In the rows, zero is written as 128.
The rows below come in pairs that one turn or mirror swaps. Which row does each named row swap with?
nol: [133 120 110  83 147 127 135 170 129 122 168 154 145 119 151 137]
ginek: [138 148  89 108 171 120 107 134 120 144 168 142 141 113 130 108]
Dif: [127 138 107  81 148 126 135 149 129 117 173 153 148 101 151 138]
tumos: [125 131 103 124 179 123 140 138 134 106 170 165 144 110 140 130]
ril: [130 127  98 121 157 120 101 163 132 141 161 131 150 140 135 151]
Rem: [124 144 113 129 154 123 104 161 136 112 178 133 168 102 127 124]
Foz: [135 153  97  87 172 131 104 161 138 118 156 131 147 122 152 118]
bib: [135 160  95 134 150 126  88 134 128 130 165 142 143 121 164 127]
Sadav: [106 144 111 130 148 142 117 162 133 125 172 153 157 101 155 144]
Mepod: [148 134 105 116 165 119  91 149 124 124 143 147 159 138 144 119]
feze: [129 171 100  94 158 127 139 139 122 115 161 154 143 120 158 127]
fer: [118 133 100 107 150 144 135 152 138 100 175 148 127 121 153 132]
tugel: [138 140  91 113 149 128 108 145 115 121 163 150 157 137 147  96]
fori: [139 144 107 144 146 121 109 166 131 134 173 136 161 121 147 105]
tadi: [123 132 121 140 157 132 131 155 132 111 162 162 138 104 161 146]
vebe: [129 164  97 106 142 114 112 173 129 120 149 147 166 121 139 145]
Bize: [120 121 110 100 156 122 135 180 135 121 161 139 148 134 153 130]
Lumos: [129 167  84 128 144 123  91 156 127 127 161 146 138 105 150 123]
Samel: [129 124 111 111 160 127  90 179 129 117 164 155 143 103 151 124]
kiti: [148 141  84 105 163 115 108 135 112 127 167 153 128 122 133 114]
kitu: [130 162 100 138 154 137 109 162 122 121 162 163 163 106 157 117]
dorop: [136 162 116 156 159 120 102 151 125 121 167 141 145 121 144 125]
zag: [131 119 105 133 157 126 148 158 136 126 164 164 144 114 160 125]
zemav: [128 145  97 118 148 118 143 157 136 114 159 146 116 112 152 151]
Bak: [127 149 106 135 152 127  86 158 133 135 166 166 149 127 163 128]
nise: [149 136 112 114 158  99 124 149 136 136 153 133 132 113 124 136]
venat: [136 139  96  90 138 122 125 157 125 109 167 164 141 131 126 133]
Dof: [125 125 135  95 145 125 127 153 124 120 171 153 139 129 154 131]
bame: [132 134 107 102 148 121 102 142 129 135 163 162 145  86 151 116]
Kez: [126 117 102  97 144 124 130 163 130 133 163 141 144  99 131 146]
vobef: [128 130 101 106 149 148 117 126 118 130 180 151 136 124 162 126]
pul: [153 151  94 103 161 120 104 150 119 128 164 142 154 134 137 107]
tefu: [135 144  78 115 175 126 148 163 135 128 153 145 141 115 146 141]
novu: [122 116 113 127 169 112 120 150 127 117 170 161 125 137 144 131]
voniz: [132 149 117 116 164 126 150 134 127 118 169 150 144 101 160 138]
zani: [156 130 112 119 164 118 124 145 118 104 170 142 122 126 132 115]
Zuk: [135 125 117 130 147 132  89 148 125 112 167 129 151 115 153 120]
Simum: [128 163  89 116 133 134 114 160 119 130 183 145 155 104 139 117]
zus: [126 152  85 127 159 128  90 165 138 114 164 144 145 136 129 122]
Gunap: [121 132 111 125 141 119 132 153 138 124 169 151 129 124 155 162]
pim: [148 160  91 105 167 104 104 153 128 128 158 141 158 126 124 129]
vaf: [134 153 115 137 160 123 152 168 131 115 164 147 140 124 146 139]
Rabar: [131 122 104  89 148 123 112 173 130 125 162 132 140 100 145 143]
kad: [143 135 118 130 143 133 136 142 137 117 165 139 130 132 157 147]
Vonam: [131 155  97 148 170 126 130 134 128 121 162 144 145 132 136 132]
sop: [130 159 103 135 155 108 102 163 125 133 163 154 171 111 135 137]

Rabar pairs with kiti
Zuk pairs with novu
ginek pairs with Kez
Bize pairs with tugel

